In the data rows, zero lies at 4.5, halfway between 4 and 5.
How far apart are the two rows of each pair, measured in a hidden way? 0 means very close, and 30 very far. Two or three weighted sums of its numbers give each row a place; it is the straight-line distance between the places.
[8 1 5 4 4 4 5 2 2 5 5 1 1 9]
[2 7 4 3 2 3 2 4 2 1 1 4 7 1] 20
[4 5 5 5 3 3 6 4 4 4 4 4 5 5]
[3 4 4 4 7 6 2 6 4 7 3 6 4 5] 4
[5 4 5 5 3 5 4 5 6 5 6 5 4 4]
[4 4 4 5 4 7 3 5 6 3 5 6 4 4] 5
[6 2 7 5 3 6 8 5 4 5 6 1 3 5]
[4 3 4 5 5 5 6 3 4 6 5 3 4 6] 18
[3 5 5 3 3 3 6 2 4 3 5 5 6 5]
[5 4 2 3 2 4 6 5 2 4 5 6 5 4] 2
[5 5 3 3 4 4 5 3 3 5 5 6 4 6]
[6 6 4 3 3 4 5 3 1 3 5 3 6 3] 18
[7 4 1 4 4 5 5 4 2 4 5 4 5 4]
[7 0 9 0 1 9 0 0 2 5 9 9 9 7] 15
[5 5 6 5 7 5 6 5 4 5 9 5 5 5]
[4 5 5 5 7 3 4 5 3 7 4 5 4 4] 19
[2 7 1 3 3 3 4 5 3 2 3 5 6 1]
[5 5 4 4 6 4 3 4 6 5 5 6 6 6] 11
[3 4 3 4 6 5 3 5 4 6 3 7 6 7]
[4 4 5 6 5 7 6 6 4 4 5 5 6 4] 25
[2 6 3 6 4 1 4 5 3 1 2 6 7 2]
[1 7 3 4 2 0 0 5 4 1 2 6 4 0] 10
[6 2 5 4 4 4 9 5 6 3 4 4 1 6]
[4 6 4 3 3 2 6 3 5 3 4 5 8 3] 8
[3 4 6 3 5 4 4 5 6 8 6 4 4 5]
[3 3 6 6 4 4 5 4 4 5 6 4 4 6] 11
[5 2 6 5 3 4 7 5 6 3 5 5 2 6]
[5 4 4 6 4 4 5 5 5 7 3 3 2 5] 1
[7 3 2 4 3 6 5 3 2 3 4 7 3 3]
[5 0 6 6 0 0 7 9 9 0 9 4 4 0] 21
[4 5 1 6 7 6 4 5 5 7 2 2 6 3]
[6 1 6 3 2 6 5 2 6 4 5 3 0 8] 28
[2 6 3 2 6 5 1 6 1 7 3 6 5 4]
[5 5 4 5 6 5 3 6 6 6 4 6 4 4] 5
[3 4 7 2 6 5 4 6 4 6 6 5 5 5]
[3 5 4 6 5 5 5 4 4 7 3 3 3 6] 11
[5 4 4 6 3 4 9 4 5 4 3 5 4 2]
[3 6 4 3 5 4 4 4 3 2 4 8 7 2] 9
[2 5 3 3 7 2 4 8 2 5 4 5 6 6]
[4 2 4 6 7 5 6 5 8 6 6 3 5 5] 16
[4 5 5 5 5 5 4 6 5 6 4 4 4 5]
[0 6 2 4 1 0 0 4 6 2 0 7 6 0] 14
[4 5 5 5 8 4 5 6 6 6 4 7 4 4]
[5 4 6 4 5 6 6 5 5 6 4 3 1 5] 9
[5 4 4 4 7 7 5 3 5 6 6 5 4 6]
[7 4 3 6 4 6 5 5 3 5 4 6 3 5] 12
[5 3 5 4 7 5 4 6 6 7 3 4 2 5]
[4 5 4 4 4 0 7 4 3 4 5 5 7 5] 13
[2 5 4 6 4 7 3 6 4 7 4 6 5 7]
[4 3 4 7 6 5 4 6 5 5 2 5 2 4] 9
[5 4 7 7 4 5 5 5 5 6 5 4 2 6]
[6 5 5 5 4 5 7 5 5 4 4 4 4 3] 11
[6 2 7 4 3 4 4 4 5 3 5 5 5 7]
[3 5 3 4 6 3 4 4 2 5 4 5 5 4] 17
[5 5 3 4 7 3 1 5 3 7 4 4 6 5]
[1 7 6 4 4 1 3 5 5 2 3 4 8 3] 12
[8 2 5 6 3 4 6 4 4 6 4 2 3 8]
[2 6 2 5 5 2 3 6 5 2 5 7 5 0] 25
[5 4 6 6 5 6 5 4 7 5 4 3 3 6]
[6 4 5 6 4 4 3 5 7 3 3 4 5 4] 4
[4 6 1 2 3 2 3 3 3 4 3 6 8 2]
[1 7 3 4 3 0 2 5 4 0 2 6 6 0] 4
[6 0 6 3 1 7 7 3 4 5 5 2 3 7]
[0 7 3 3 3 2 3 6 3 1 2 6 5 0] 7
[5 5 6 5 5 5 6 4 6 6 3 4 4 3]
[4 4 6 6 5 5 5 5 5 5 6 4 3 8] 23
[4 3 7 4 6 6 5 6 5 6 5 4 3 5]
[4 6 6 3 5 3 6 5 4 6 6 3 4 5] 4
[4 3 5 4 8 5 3 6 4 6 4 4 5 4]
[9 3 8 4 2 7 8 3 6 3 5 2 3 7] 22
[4 5 4 2 3 4 5 4 2 2 6 6 6 4]
[3 5 2 4 5 4 3 6 5 6 4 6 4 5] 9
[2 5 5 5 7 6 3 4 3 7 6 2 3 5]
[7 2 5 4 1 4 7 5 5 5 6 2 3 7] 24
[3 4 5 5 2 4 6 3 5 4 4 5 4 3]
[3 3 6 6 4 6 6 5 5 6 6 2 6 5] 16
[5 4 3 6 6 5 4 3 2 6 2 5 4 5]
[8 3 0 6 3 8 6 6 1 2 4 4 2 6] 9
[5 2 6 4 3 5 9 3 5 4 3 1 3 7]
[6 4 2 5 3 7 5 3 6 3 5 5 4 3] 16
[7 4 6 4 4 2 6 5 4 5 5 3 6 5]
[3 4 5 6 3 6 5 5 6 7 4 3 2 6] 6
[5 6 5 6 5 5 5 6 8 4 4 5 2 8]
[4 5 5 4 5 3 7 4 3 5 5 4 5 4] 18
[4 4 4 5 6 4 4 4 4 6 4 6 5 6]
[5 5 4 4 4 6 4 6 4 3 4 4 5 5] 12
[7 3 1 3 2 7 6 4 4 3 3 6 4 5]
[4 4 5 5 5 7 4 3 7 6 3 3 3 5] 9
[2 7 3 4 3 1 4 3 4 2 5 7 7 2]
[3 7 5 4 4 3 3 6 5 2 4 7 4 2] 13
[5 6 5 3 5 3 2 4 5 6 4 6 6 4]
[5 5 6 5 6 5 5 6 5 4 6 4 3 5] 15
[4 4 5 5 4 7 6 2 6 8 5 4 3 5]
[4 7 5 2 6 4 1 4 3 6 4 5 5 4] 6
[4 6 7 4 5 4 6 5 5 5 6 4 4 5]
[4 6 3 6 6 4 5 4 4 3 4 5 6 3] 13
[4 5 4 5 3 7 6 6 6 3 3 6 6 4]
[5 5 3 5 7 5 2 5 3 6 5 6 7 2] 16
[3 4 4 3 2 3 6 5 3 5 6 3 5 5]
[5 5 4 4 6 5 3 5 4 6 6 5 4 5] 3
[3 5 5 1 3 1 6 2 2 3 6 6 7 4]
[6 4 4 5 6 5 2 4 5 7 3 8 5 7] 15
[9 0 7 4 2 6 4 6 4 5 5 1 0 7]
[4 4 6 5 6 5 3 6 7 3 6 6 4 5] 20
[5 5 5 6 5 5 3 5 6 6 3 5 5 4]
[9 0 5 3 3 7 6 4 4 5 5 2 1 6] 3
[3 6 5 6 7 4 2 5 2 5 6 4 6 7]
[5 5 6 5 6 5 4 3 6 7 4 5 2 5] 25
[9 0 6 3 1 4 8 2 2 5 5 1 0 9]
[4 6 4 5 6 5 3 7 5 3 5 5 4 3] 29
[6 3 4 5 2 6 8 4 4 2 5 5 5 6]
[6 4 5 5 3 6 6 6 6 4 6 5 4 5] 6
[6 5 2 2 4 4 5 3 3 3 2 5 6 3]
[8 4 1 5 3 9 5 3 2 4 5 4 4 5] 17
[3 5 5 3 6 4 3 5 4 7 4 5 6 7]
[4 6 8 4 4 5 4 8 6 4 6 4 3 6] 14
[8 0 5 3 2 4 7 2 3 6 4 2 3 6]
[4 6 4 3 2 2 3 4 3 3 5 5 5 3] 10
[4 4 6 4 6 5 5 3 6 4 4 5 4 5]
[4 5 8 5 5 6 5 6 7 5 4 4 4 6] 8
[6 3 6 6 5 6 4 5 2 5 3 3 3 6]
[5 5 5 7 4 5 5 4 7 3 4 5 3 4] 3
[6 4 6 4 3 6 7 6 7 4 7 4 4 5]
[3 5 6 4 5 3 6 3 3 5 5 5 6 5] 11
[6 3 1 3 2 8 5 2 1 3 6 5 5 3]
[8 4 5 6 3 5 6 6 6 4 3 3 3 5] 27
[7 4 5 5 4 4 6 5 5 3 3 7 4 5]
[7 4 3 6 3 9 6 2 4 3 6 7 5 4] 24
[1 6 2 4 3 2 2 5 4 2 3 5 5 0]
[3 5 6 4 6 6 4 6 6 6 5 4 3 4] 7
[5 4 5 7 3 5 4 5 5 5 5 6 4 4]
[3 5 4 6 2 3 5 3 4 3 3 4 3 3] 3
[4 5 5 5 7 4 2 4 3 7 3 5 5 5]
[7 4 0 4 2 7 7 3 2 6 6 6 3 3] 11
[4 5 3 5 6 3 2 5 3 8 3 6 6 4]
[3 6 4 3 7 5 2 3 3 6 4 3 4 4] 10
[2 7 2 4 3 2 0 5 4 1 2 6 6 1]
[8 3 3 4 4 6 5 3 3 4 4 4 6 5] 4
[1 8 3 3 3 0 1 4 4 1 0 6 7 0]
[4 5 3 5 4 3 3 3 4 4 6 4 5 2] 24
[6 3 6 7 3 5 6 6 5 4 5 6 4 5]
[4 4 6 6 4 6 4 5 4 7 3 5 5 4] 5
[6 5 4 4 5 4 2 5 6 4 6 3 4 5]
[5 5 5 4 5 5 5 5 4 4 5 4 5 4] 7
[5 7 2 5 4 3 2 4 5 3 3 7 5 2]
[5 5 3 5 3 6 4 6 3 3 4 7 5 5] 4
[4 5 5 5 7 4 3 5 8 3 4 5 4 5]
[5 3 6 5 5 5 6 4 6 7 6 3 4 6] 5
[7 4 1 7 2 5 6 5 4 5 6 5 3 5]
[6 5 2 3 3 3 5 4 2 4 5 5 5 4] 8
[5 4 5 6 5 7 4 5 5 6 4 6 4 7]
[1 7 4 4 4 1 3 1 3 2 4 6 7 2] 8
[6 3 5 7 4 7 6 5 7 3 5 4 3 5]
[4 5 5 3 7 6 4 5 5 4 2 4 5 3] 10
[3 5 4 3 7 5 3 6 5 5 4 4 4 6]
[5 5 7 6 6 8 7 6 6 5 3 5 3 6] 15
[6 4 4 6 5 5 6 4 5 4 3 5 5 6]
[4 5 5 4 5 4 3 4 6 6 5 5 3 6] 3
[6 4 5 5 3 5 6 4 4 4 5 3 5 4]
[4 5 5 4 5 4 5 4 2 4 5 5 6 6] 13
[6 6 6 2 6 4 5 4 5 8 3 5 3 5]
[9 4 4 3 3 5 7 4 3 3 4 6 5 4] 9
[3 5 5 5 8 6 4 7 6 4 5 5 4 5]
[3 4 4 5 6 4 3 7 4 5 6 5 5 5] 7
[2 7 3 3 4 1 3 6 4 2 2 6 9 2]
[4 5 6 4 5 6 6 3 4 6 3 5 6 4] 8
[4 6 3 5 8 4 3 5 3 7 4 7 5 4]
[7 5 6 5 5 5 5 6 7 3 3 4 4 3] 26
[6 4 8 7 5 6 5 5 6 6 4 4 5 6]
[4 6 6 3 2 0 6 3 0 2 6 6 6 4] 12
[4 4 6 6 5 6 7 4 7 7 5 4 3 5]
[7 3 3 4 1 8 6 3 2 4 2 6 6 5] 12
